[14 -7 -4 -7] -> buras
[  0 -11 -24   0] -> tasik
[  15   -6 -106    1] -> res
[ 13  15 -19   6] -> malif
[ 56   7  -6 -19] -> mezap
[37 -7 -4 -8] -> tis
[29 -4  6 18] -> fil
[ 5  5  9 -7] -> Zikor
[-46  27  31   2] -> sorad
[  6 -16  42   3] -> nek
[  6  11 -24   0] -> nuf
[  6  11 -24 -11] -> fab
loc: [31] : sorad, 3
loc: [1] : res, 4
loc: [13] : malif, 1
loc: [-106] : res, 3
loc: [-8] : tis, 4
loc: [-46] : sorad, 1

[112 113   2   3   4   4  21   5   3   4   3 114  99   2   5   2] = voko
[116 116  -5  -6 -12 -13  22 -16   0 -16   0 116 104  -7 -18  -3] = Suti
[ 1  1 31  3 53 53  4 68 16 68 16  1  1 31 68 24] = damo
[24 24 33 34 53 53 12 66 19 67 19 25 22 34 67 26] = tefeg
[ -9  -9 -28 -29 -46 -48  -5 -60 -15 -60 -16  -9  -8 -28 -61 -22] = Leba
[84 84 -3 -3 -7 -6 16 -8  0 -8  0 85 75 -3 -8 -2] = lupu
[13 13 32 33 55 56  6 70 17 70 17 14 11 32 71 25] = Daf
[-29 -30  25  24  42  42  -3  54  12  54  12 -30 -26  24  54  18] = getu
[-19 -19  25  26  43  43   0  54  13  54  13 -18 -17  25  55  19] = Lam
loc: [-12] : Suti, 5
find: [-19 -19  25  26  43  43   0  54  13  54  13 -18 -17  25  55  19] : Lam

[-15  -9   5 -10  -1   4   4  -2  12 -59 -23  -2  16 -11 -11 -14  38  -4
 -15  32 -10  23  -4  -3   2]  Rito
[-10  -3  -3   8   9  -7   4  32  17  79  57  -5  10  -4  47   2   5 -24
  -7   0  46   7 -15  -4   0]  rofid
[-55 -33  -9 -32  -7   7  17  30   7  86  44 -24   3 -33  40 -31  -2  -6
 -37 -14  36  -2 -29 -53  11]  neba
[  3  -2  -4   1  -4  -4  -7  21  30 -37  12  -5  39  -4  14  -3  45 -14
  -4  46  21  37  -6  10 -12]  rog
[  8 -15 -38 -16 -38 -46 -29  34  44  20   5 -34  38 -15  15 -14  36  -7
  -9  47  32  49 -28  -7 -36]  kavo
[ -3   7  11  11  13  15  15 -21 -31  -3  -9   9 -29   7 -21  10 -39  10
  10 -39 -18 -39  11  -9  10]  kideg
[ -8 -12  -3 -23 -17  -5  -6  15  -1  74  37  -3   7 -11  27 -22 -11  -5
 -14 -10  20  -7   0  -6   4]  nom
[  2 -10  -4 -13  -5   1  -5  28  35   1  16  -1  36  -7  22 -11  46 -11
 -10  45  20  41  -1  13   0]  Novem
[ 15   0 -10  -4 -13  -9 -15  15  26 -14  -7  -8  28  -1   4   0  32   1
   6  36  -3  25   1  13  -1]  gapap
[ 15   0 -10  -4 -13  -9 -15  15  26 -14  -7  -8  28  -1   4   0  32   1
   6  39   7  30   0  11 -16]  sogit
[ 4 -7  2 -8 -5 -5 -6  7 16 60 -5 -2 26 -1  6 -6 40 -4 -4 36 -3 25  1 13
 -1]  Tetu
[-10  -3  -3   8   9  -7   4  32  17  79  57  -5  10  -4  47   2   5 -24
  -7 -32  15 -16  -2  -7  -1]  Veb
find: [ 4 -7  2 -8 -5 -5 -6  7 16 60 -5 -2 26 -1  6 -6 40 -4 -4 36 -3 25  1 13
 -1] : Tetu
find: [-10  -3  -3   8   9  -7   4  32  17  79  57  -5  10  -4  47   2   5 -24
  -7   0  46   7 -15  -4   0] : rofid

[-91 -53 -44 -53  72] -> Lod
[-57  44  75  44 -68] -> puda
[-64  44  80  44 -72] -> labi
[-108   56  106   56  -90] -> dukuz
[-60  43  77  43 -70] -> Roba
[-67  45  82  45 -72] -> moni
[-100  -55  -44  -55   77] -> kuguv
[ -9  19  28  19 -30] -> bevum
[-66 -43 -40  43  61] -> gober
[-10  21  31  21 -31] -> degeb
[ 1  2  4 79 -4] -> mifa
loc: [-64] : labi, 1
loc: [-9] : bevum, 1
loc: [80] : labi, 3
find: [-108   56  106   56  -90] : dukuz
loc: [61] : gober, 5

[ 46  48  80 -69] = nobo
[ 70  43  51 -62] = ril
[ 47  49  80 -69] = pabo
[ 47  50  79 -13] = givin
[ 77   6 -12 -98] = zene
[ 77   5 -11 -97] = los
[ 29  -7  70 -99] = Kipi
[  42  -24   34 -112] = galan
[ 70  68  51 -61] = salod
loc: [42] : galan, 1
loc: [-12] : zene, 3
loc: [29] : Kipi, 1

[ 3  0  3  6 -5 -3 -2 -4] = rabo
[ -5   1  -3  -2   0 -23  -1   1] = sulav
[ 40 -30 -12  36  -4   5  10  -1] = nug
[ 40 -30 -12  36  33  35   0 -35] = volu
[108 -66  74 -31  36  11  -2  48] = fud
[18 -6  7  3 -1 17 11 -5] = suf
[-5  1 -3 -2  0 -8 -1  1] = Pami
[108 -66  39   5  -8  11  21  48] = mupo
loc: [-35] : volu, 8
loc: [21] : mupo, 7
find: [108 -66  39   5  -8  11  21  48] : mupo
loc: [18] : suf, 1
find: [ 40 -30 -12  36  -4   5  10  -1] : nug
loc: [7] : suf, 3

[19 12 -6  8] -> Dipi
[-33   0  17  43] -> Pifat
[  97   50 -104   32] -> bopi
[ 44  20 -47 -59] -> tuko
[-1 -1  1  6] -> deriv
[-19 -29  25  28] -> romo
[-11  14   3  -1] -> Dor
[ -1  -1   1 -35] -> riveb
[-3  8  3 -7] -> Zur
[-60 -27  31  35] -> gopak
loc: [12] : Dipi, 2
loc: [31] : gopak, 3
loc: [44] : tuko, 1

[-55 -42 -34  22 -18  14 -42 103 -12 -46 -21 -20 -50 -27  62  10 -30 -32]  keva
[-55 -42 -34  22 -18  14 -20 103 -12 -46 -21 -20 -50 -27  62  -6 -54 -32]  lop
[-55 -42 -34 -16 -18  14 -42 103 -12 -46 -21 -20 -50 -27  62  -6 -30 -32]  Zoke
find: [-55 -42 -34 -16 -18  14 -42 103 -12 -46 -21 -20 -50 -27  62  -6 -30 -32] : Zoke
find: [-55 -42 -34  22 -18  14 -42 103 -12 -46 -21 -20 -50 -27  62  10 -30 -32] : keva

[ -6 -31  -6  25  22 -14 -31 -10   4 -27 -31 -27  21  12  22 -10  18 -10
   4 -13  11  -2  19  11 -13 -17 -30   8  18  -3 -10 -26 -16  22  22   1
  -6 -24  -6 -13  11   8 -30 -20   5 -16   0 -13 -17 -24  12   0   8 -14
 -27  -3 -16 -17  15 -20 -13   0] : Munu
[ -7 -16  -7   4   4 -10 -16  -8  -3 -15 -16 -15   3  -1   2  -9   1  -8
  -3 -10  -1  -5   2  -1 -10 -11 -16  -2   1  -6  -9 -15 -11   3   3  -5
  -6 -14  -7 -11  -1  -2 -17 -13  -4 -11  -5 -10 -11 -13  -1  -5  -2 -10
 -15  -6 -11 -11   1 -12 -10  -5] : Duz
[ 19  85  19 -64 -55  38  84  28  -8  76  84  74 -55 -27 -55  29 -45  28
  -8  38 -27  10 -45 -27  37  47  84 -17 -45  10  29  75  47 -55 -55   0
  19  66  20  39 -27 -18  85  56  -8  47   1  37  47  65 -27   1 -17  38
  75  10  47  47 -36  56  38   1] : saz
[  0  22   0 -19 -30  19  29   4 -11   8  13  19  -1  -7 -10  22   8   5
 -14  13  -2 -14 -31  -3   5   2   7 -16  -3   9  14   5  -8  -6 -24   4
   9  27 -12   7   1   1  18  27  -7  16   5   9   3  27 -15  14 -25  19
  25   8   0  11 -27  12  18   6] : baru
[ -5   0  -4 -11 -10  -3   0  -4  -6  -1   0   0  -9  -8 -10  -4  -9  -4
  -7  -3  -8  -5  -9  -8  -3  -3   0  -7  -9  -5  -4  -1  -3 -10 -10  -6
  -4  -1  -5  -3  -8  -7   0  -2  -7  -2  -6  -3  -3  -1  -8  -5  -8  -3
   0  -5  -3  -2  -9  -2  -3  -6] : Gido
[ -7 -12  -7  -2  -2  -9 -11  -7  -5 -11 -11 -10  -3  -4  -2  -8  -3  -8
  -5  -8  -4 -16  -3  -4  -8  -9 -11  -5  -3  -7  -8 -10  -9  -2  -2  -5
  -7 -10  -7  -8  -4  -5 -11  -9  -5  -8  -6  -8  -9 -10  -4  -6  -4  -8
 -11  -6  -9  -9  -3  -9  -8  -6] : lin
[-6 -5 -6 -8 -7 -6 -4 -6 -6 -5 -4 -4 -7 -7 -8 -6 -8 -6 -6 -6 -7 -6 -7 -7
 -5 -5 -5 -7 -8 -6 -6 -5 -5 -8 -8 -7 -6 -5 -6 -6 -7 -7 -5 -5 -7 -5 -6 -5
 -5 -5 -7 -6 -7 -5 -5 -6 -5 -5 -7 -5 -5 -6] : lev
[ -7 -16  -7   4   4 -10 -16  -8  -3 -15 -16 -15   3  -1   2  -9   1  -8
  -3 -10  -1  -7   2  -1 -10 -11 -16  -2   1  -6  -9 -15 -11   3   3  -5
  -7 -14  -7 -11  -1  -2 -17 -13  -4 -11  -5 -10 -11 -13  -1  -5  -2 -10
 -15  -6 -11 -11   1 -12 -10  -5] : nivu
[ -7 -23  -7  12  11 -12 -22  -9   0 -20 -22 -20  10   4  10 -10   8  -9
   0 -12   4  -4   9   4 -11 -13 -22   2   8  -5  -9 -20 -13  10  11  -2
  -7 -18  -7 -12   3   2 -22 -16   0 -13  -3 -11 -13 -18   4  -3   2 -12
 -20  -5 -13 -13   7 -15 -11  -3] : Vumif
[ 19  85  19 -64 -55  38  84  28  -8  76  84  74 -55 -27 -55  29 -45  28
  -8  38 -27  10 -45 -27  37  47  84 -17 -45  10  29  75  47 -55 -55   0
  19  66  20  39 -27 -18  85  56  -8  47   1  37  47  65  10   1 -17  38
  75  10  47  47 -36  56  38   1] : Biz
[ 7 10  7 10 11  9  6  7 10  9  8  6 10  7  9  9 10  8  9  9  9  8 10  9
  6  9  6 11  8  9  8  7  8  8  9  6  6  8  9  9  9  8  8  6  9  6  9  6
  8  7  7  9  9  8  8  8  7  8  9  7  7 10] : dosil
find: [ 19  85  19 -64 -55  38  84  28  -8  76  84  74 -55 -27 -55  29 -45  28
  -8  38 -27  10 -45 -27  37  47  84 -17 -45  10  29  75  47 -55 -55   0
  19  66  20  39 -27 -18  85  56  -8  47   1  37  47  65  10   1 -17  38
  75  10  47  47 -36  56  38   1] : Biz
find: [ -7 -16  -7   4   4 -10 -16  -8  -3 -15 -16 -15   3  -1   2  -9   1  -8
  -3 -10  -1  -7   2  -1 -10 -11 -16  -2   1  -6  -9 -15 -11   3   3  -5
  -7 -14  -7 -11  -1  -2 -17 -13  -4 -11  -5 -10 -11 -13  -1  -5  -2 -10
 -15  -6 -11 -11   1 -12 -10  -5] : nivu
find: [ -7 -16  -7   4   4 -10 -16  -8  -3 -15 -16 -15   3  -1   2  -9   1  -8
  -3 -10  -1  -5   2  -1 -10 -11 -16  -2   1  -6  -9 -15 -11   3   3  -5
  -6 -14  -7 -11  -1  -2 -17 -13  -4 -11  -5 -10 -11 -13  -1  -5  -2 -10
 -15  -6 -11 -11   1 -12 -10  -5] : Duz
find: [ -6 -31  -6  25  22 -14 -31 -10   4 -27 -31 -27  21  12  22 -10  18 -10
   4 -13  11  -2  19  11 -13 -17 -30   8  18  -3 -10 -26 -16  22  22   1
  -6 -24  -6 -13  11   8 -30 -20   5 -16   0 -13 -17 -24  12   0   8 -14
 -27  -3 -16 -17  15 -20 -13   0] : Munu
find: [  0  22   0 -19 -30  19  29   4 -11   8  13  19  -1  -7 -10  22   8   5
 -14  13  -2 -14 -31  -3   5   2   7 -16  -3   9  14   5  -8  -6 -24   4
   9  27 -12   7   1   1  18  27  -7  16   5   9   3  27 -15  14 -25  19
  25   8   0  11 -27  12  18   6] : baru

[-61 -80  33   4] -> Didu
[ -63 -105   34   32] -> Sud
[ 21  96 -40 -28] -> lek
[ 22  18 -20  -7] -> Mur
[ 33 -80  33  -6] -> Perab
loc: [-20] : Mur, 3
loc: [-105] : Sud, 2
loc: [22] : Mur, 1
loc: [-7] : Mur, 4
loc: [32] : Sud, 4

[-29  23 -42  55  43 -77  37  33] -> Mav
[  5  39 -36   6  50  14  37  15] -> gadi
[  5  39 -36  73  50  14  39  15] -> rapa
loc: [-77] : Mav, 6
find: [  5  39 -36   6  50  14  37  15] : gadi

[ -9   0 -27  21  -4 -31   0] = vup
[-39   0 -96  19 -20  16 -17] = seg
[  0  15  97   1  24 -38  37] = tubot
[ 55  83 -40   0  14   0 -30] = guto
[-15 -33 -99   0  10  42 -30] = larol
[  0 -28  52  -5 -32 -12   7] = Nolak
[ 6 14 27 15 -1 -9  0] = Rolav
[-39   0 -96  19 -20   2   0] = buni
[ 10  19   1 -17   5   1  -3] = Guv
loc: [7] : Nolak, 7
loc: [97] : tubot, 3
loc: [24] : tubot, 5
loc: [5] : Guv, 5
find: [ 6 14 27 15 -1 -9  0] : Rolav

[-16 -20 -21  94   8]  govot
[ 96 -13   2  20  -2]  mino
[-105   95   95  -98  -14]  kavi
loc: [96] : mino, 1
loc: [-21] : govot, 3
loc: [-16] : govot, 1
loc: [2] : mino, 3
loc: [-20] : govot, 2
loc: [-13] : mino, 2

[-64  63  -3   7  37 -15 -31   7 -10 -10  82 -61 -55  53  11  54   7  -6
 -27 -13  16] = meveb
[-34  12  65 -34   7 -23  -5   2  31   6 -23  40 -23  33  21  58 -36  17
   5 -17 -27] = Tuk
[-87 -33 -20  31 -35 -66 -10  18  49 -75   6   9 -10 -15 -23 -29  14   3
  -6   0  -5] = Bopu
[-12  -8   5  18 -36  49 -15  29   4   2  16 -12  42   9  24  60   7 -12
  33 -17  82] = zofus
[-12  -8   5  18 -36  49 -15  29  40   2  16 -12  42   9  24  60  19 -12
  33 -17  82] = fome
[ 12  69   4  49  41   2  -8  -9  20 -10   1  25 -11  27 -23   9  84  41
  -7   6 -24] = nizu
[ 11  10 -48 -34  24 -48   7  -5 -39 -67  25 -12  -1  43 -20  22 -66 -56
  16   4  32] = sasob
loc: [-75] : Bopu, 10
find: [-34  12  65 -34   7 -23  -5   2  31   6 -23  40 -23  33  21  58 -36  17
   5 -17 -27] : Tuk
loc: [27] : nizu, 14

[ -8  50 -35  18 -34   2  17] -> Vupo
[  8  54 -31  20 -29   4  20] -> tado
[  1 -82  52 -30  49  -5 -29] -> lutu
[ 23  56 -25  20 -23   6  22] -> vona
[ 12 -72  57 -27  55  -2 -24] -> zek
[ 25 -72  57 -27  30  -2 -24] -> Rakal
[-23  -7  44 -31  40  -8 -33] -> giged
[-38 -52  16 -18  13  -7 -21] -> Ped
[-24 -54  24 -20  21  -6 -21] -> rala
loc: [44] : giged, 3
loc: [13] : Ped, 5

[ -7  -6  -3  10 -19  54 -81] = zake
[-63 -63 -58  28  -6  56 -36] = fot
[ -6  -6 -40  10 -18  16 -18] = Sar
[ -8  -6 -40  10 -19  16 -18] = dem
[ -7  -6  -3  10 -19  16 -18] = tifaz
find: [ -7  -6  -3  10 -19  54 -81] : zake
loc: [-8] : dem, 1
find: [ -6  -6 -40  10 -18  16 -18] : Sar
loc: [-36] : fot, 7
find: [-63 -63 -58  28  -6  56 -36] : fot
loc: [28] : fot, 4

[  -1    5  -14   -4 -106   26   -4   12    4  -73  -10    7   67   19
  -47    0    1  -89  -13  -11  -10   66    2   83   -1  -17  -10   38
  -68  -56    2] = zas
[ -7 -15  24  -4  90  -9  14   0  -3  38  -1 -13  -1  -9  35  -8 -22  53
  37  12  -4 -44 -17 -31  -9   7  -1 -12  46  42 -34] = gifa
[  -1    5  -14   -4 -106   26   -4   12    4  -73  -10    7   18   19
  -47    0    1  -89  -13  -11  -10   66    2   83   -1  -17  -10   38
  -68  -56   38] = kug
loc: [-44] : gifa, 22
find: [  -1    5  -14   -4 -106   26   -4   12    4  -73  -10    7   67   19
  -47    0    1  -89  -13  -11  -10   66    2   83   -1  -17  -10   38
  -68  -56    2] : zas
loc: [14] : gifa, 7

[ 59  72 -76 -62  13  56 -14] : Vezat
[ 54  66 -69 -56  29  51 -14] : Larut
[ 47  97 -47 -46  -3  71 -41] : Kidob
[  4  -6 -16 -20  12  -1   7] : teb
[ 14  21 -15 -15   5  15  -6] : rep
[ 60  82 -70 -63  27  61 -21] : felas
[ 30  23 -52 -32  26  21   3] : defen
[  5  30  16  -4 -14  17 -19] : kibir
[ 38  56 -39 -39  13  41 -17] : Vot
loc: [47] : Kidob, 1
loc: [66] : Larut, 2
loc: [-46] : Kidob, 4
loc: [72] : Vezat, 2
loc: [-19] : kibir, 7
loc: [-32] : defen, 4
loc: [12] : teb, 5

[-48 -14 -42 -20  15   8  13 -29 -22 -16  42   0 -20  -2  -9 -11 -50   0] -> Fipem
[-48 -14 -42 -20 -74   8  13 -29 -22 -16  42   0 -20  -2  -9 -11 -19 -16] -> pige
[-48 -14 -42 -20  15   8  13 -29 -22 -16  42   0 -20  -2  -9  24   9 -13] -> zumib
[-48 -14 -42 -20  15   8  13 -29 -22 -16  42  16  15  -2  -9  24   6 -13] -> bevap
loc: [6] : bevap, 17
loc: [16] : bevap, 12
loc: [-50] : Fipem, 17
find: [-48 -14 -42 -20 -74   8  13 -29 -22 -16  42   0 -20  -2  -9 -11 -19 -16] : pige

[ 51  80 -14 -96   4 -89 -39  22 -76 -99] -> sukov
[  51   80  -72  -25    4  -89  -39 -100  -76  -99] -> Fedo
[ 51 -98 -14 -25   4 -89 -39  22 -76 -99] -> ser
loc: [-100] : Fedo, 8
find: [ 51  80 -14 -96   4 -89 -39  22 -76 -99] : sukov

[ 47 -34  -5 -95 -43  59 -18  40  70] -> lir
[ 47 -34  -5 -35 -43  59 -18  40  70] -> Loda
[ 44  26 -55  74  43  64  35  28  -5] -> gudam
[ 47 -34  -5 -95  -6  64 -53  71  -5] -> zes
loc: [44] : gudam, 1
loc: [26] : gudam, 2
loc: [35] : gudam, 7

